[684, 223, 799, 572, 243, 806] yields 572

[-27, 9, -19, 0, 43, -20] yields -19

[[-46, 521, -390, 480, 385, 575, 420],
 [897, -189, 639, 618, 623, 626, -211],
 [349, 523, 447, -563, 76, -143, 503]] yields -211

[[37, 17, 54, 50, 93, 29, 72],
 [0, 90, 74, 9, 43, 45, 26]] yields 17

[29, 44, -37, 25, 47, 14, 43] yields 25

[[52, -366, 247, 50, 34, -978],
 [-283, -187, 248, -574, 368, -987],
 [-262, -522, 650, -294, 551, -756]] yields -756

[[841, 771, 125, 343, 299, 134],
 [946, 655, 918, 925, 553, 547]] yields 299

[[162, 794, -191, 893, 50],
 [576, 637, 611, -521, -80]] yields -80
---
[[  -3  203   51 -191]
 [ -67  334  149 -456]]	149

[[ 423 -256 -392 -319  539]
 [-359  532 -387  344  154]
 [ 315  368  139 -235 -129]]	139

[350  56 552 300]	552

[[  7 108 446  27  -6 148]
 [ 13 -40  70 271 271 -48]
 [  8 257  -3 -15  39 -11]]	-3

[ 554  397   79   72  216 -327  208]	79

[ 224 -384 -244  105   98 -552 -199]	-244
---
Input: [ 242 -377 -513 -218 -357]
Output: 242
Input: [ 20 555 -77 211  72]
Output: 20
Input: [-460  -29  312  324   49]
Output: -460
Input: [-276  339  196  473  204]
Output: -276
Input: [ 197 -541  608  554   62]
Output: 197
Input: [ 191 -105  589   34  162]
Output: 191
Input: [-190 -237  576   45 -224]
Output: -190
Input: [ -34 -263   25  212 -531]
Output: -34
Input: [-162 -193  111 -516 -285]
Output: -162
Input: [ 202  572 -537 -380 -271]
Output: 202
---
[[-257   -3 -219  140  125  120   50]
 [ 167 -414  -81 -212 -302  245  348]
 [  90 -570 -178  -87 -188  293  227]] ans = 227

[[  55 -412  316  303  189   21 -250]
 [-412  -66 -110 -180  181  162   30]
 [ 531   37  303  412 -272 -412 -224]] ans = -224

[[  36 -206 -259   10  458 -123]
 [-257  -55 -275  -93  311 -387]
 [-241  154 -362  115  266  413]] ans = 413

[[-195 -360  -92  548  508 -512 -195]
 [-288 -215  179  283  110  -33   42]
 [ 183  321   69 -392 -365  378  102]] ans = 102

[[-202   67 -235 -297   12  142   33]
 [-305  226 -363  275  209  241  451]
 [-126 -186  -44  325 -281  263  -85]] ans = -85

[[-558 -468 -170   12  -19]
 [ 155  167  195 -185  -19]
 [ 161  404  -74 -181   32]] ans = 32

[[ 492 -450 -346 -416]
 [ 200 -169 -412  344]
 [ 296 -485  182  204]] ans = 204
---
Q:
[[129,230,34,-219],
[82,50,314,-615],
[613,-9,376,243]]
A: 129

Q:
[[229,-217,581,-6,259,-124,188],
[28,22,41,-67,-5,91,-62],
[-117,120,58,-198,-158,32,163]]
A: 229

Q:
[[-475,228,326,157,-194],
[-94,-234,73,197,78],
[-33,90,69,-57,-89]]
A: -475

Q:
[[221,146,-48,298,-81],
[379,565,-13,-83,-34],
[-146,0,474,-605,569]]
A: 221

Q:
[[-550,386,368,148],
[-344,-295,119,-199],
[152,-167,-17,230]]
A: -550

Q:
[[-49,442,284,-261,-374,254,-3],
[201,-126,-331,-501,581,-471,43],
[-186,-60,-325,-228,369,-368,126]]
A: -49
---
((81, 30, 74, 71, 56, 65, 94), (24, 81, 73, 82, 80, 71, 98), (78, 87, 79, 64, 57, 45, 72)) ==> 81, 72
(1, 7, 0, 2, 2) ==> 1, 2
((34, 28, 79, 82), (37, 38, 80, 76), (35, 23, 78, 83)) ==> 34, 83
(7, 2, 0, 3, 2) ==> 7, 2
(305, 317, 427, 64, 130, 879, 116) ==> 305, 116
((2, 5, 2, 5, 3, 5), (3, 1, 2, 2, 1, 1), (7, 2, 7, 5, 5, 5)) ==> 2, 5
(68, 91, 43, 98, 18) ==> 68, 18
((15, 37, 66, 15), (38, 48, 77, 57), (55, 37, 48, 66)) ==> 15, 66
(88, 24, 40, 38, 23) ==> 88, 23
(28, -42, -18, -6, -29, -43, -24) ==> 28, -24
---
[[247  17 193 107]
 [ 75  67 138 225]] -> 247, 17

[4405 2045 2654 1165 9132] -> 9132, 1165

[18 92 88 90 14 24] -> 92, 14

[ 78 199 117  84  58  19  71] -> 199, 19

[[345 698 791 209 400 311]
 [427 913 522 374 375 502]] -> 913, 209

[[ 558 -742 -541 -182]
 [-176  208  114  377]] -> 558, -742

[149 799 315 594 866 567 714] -> 866, 149
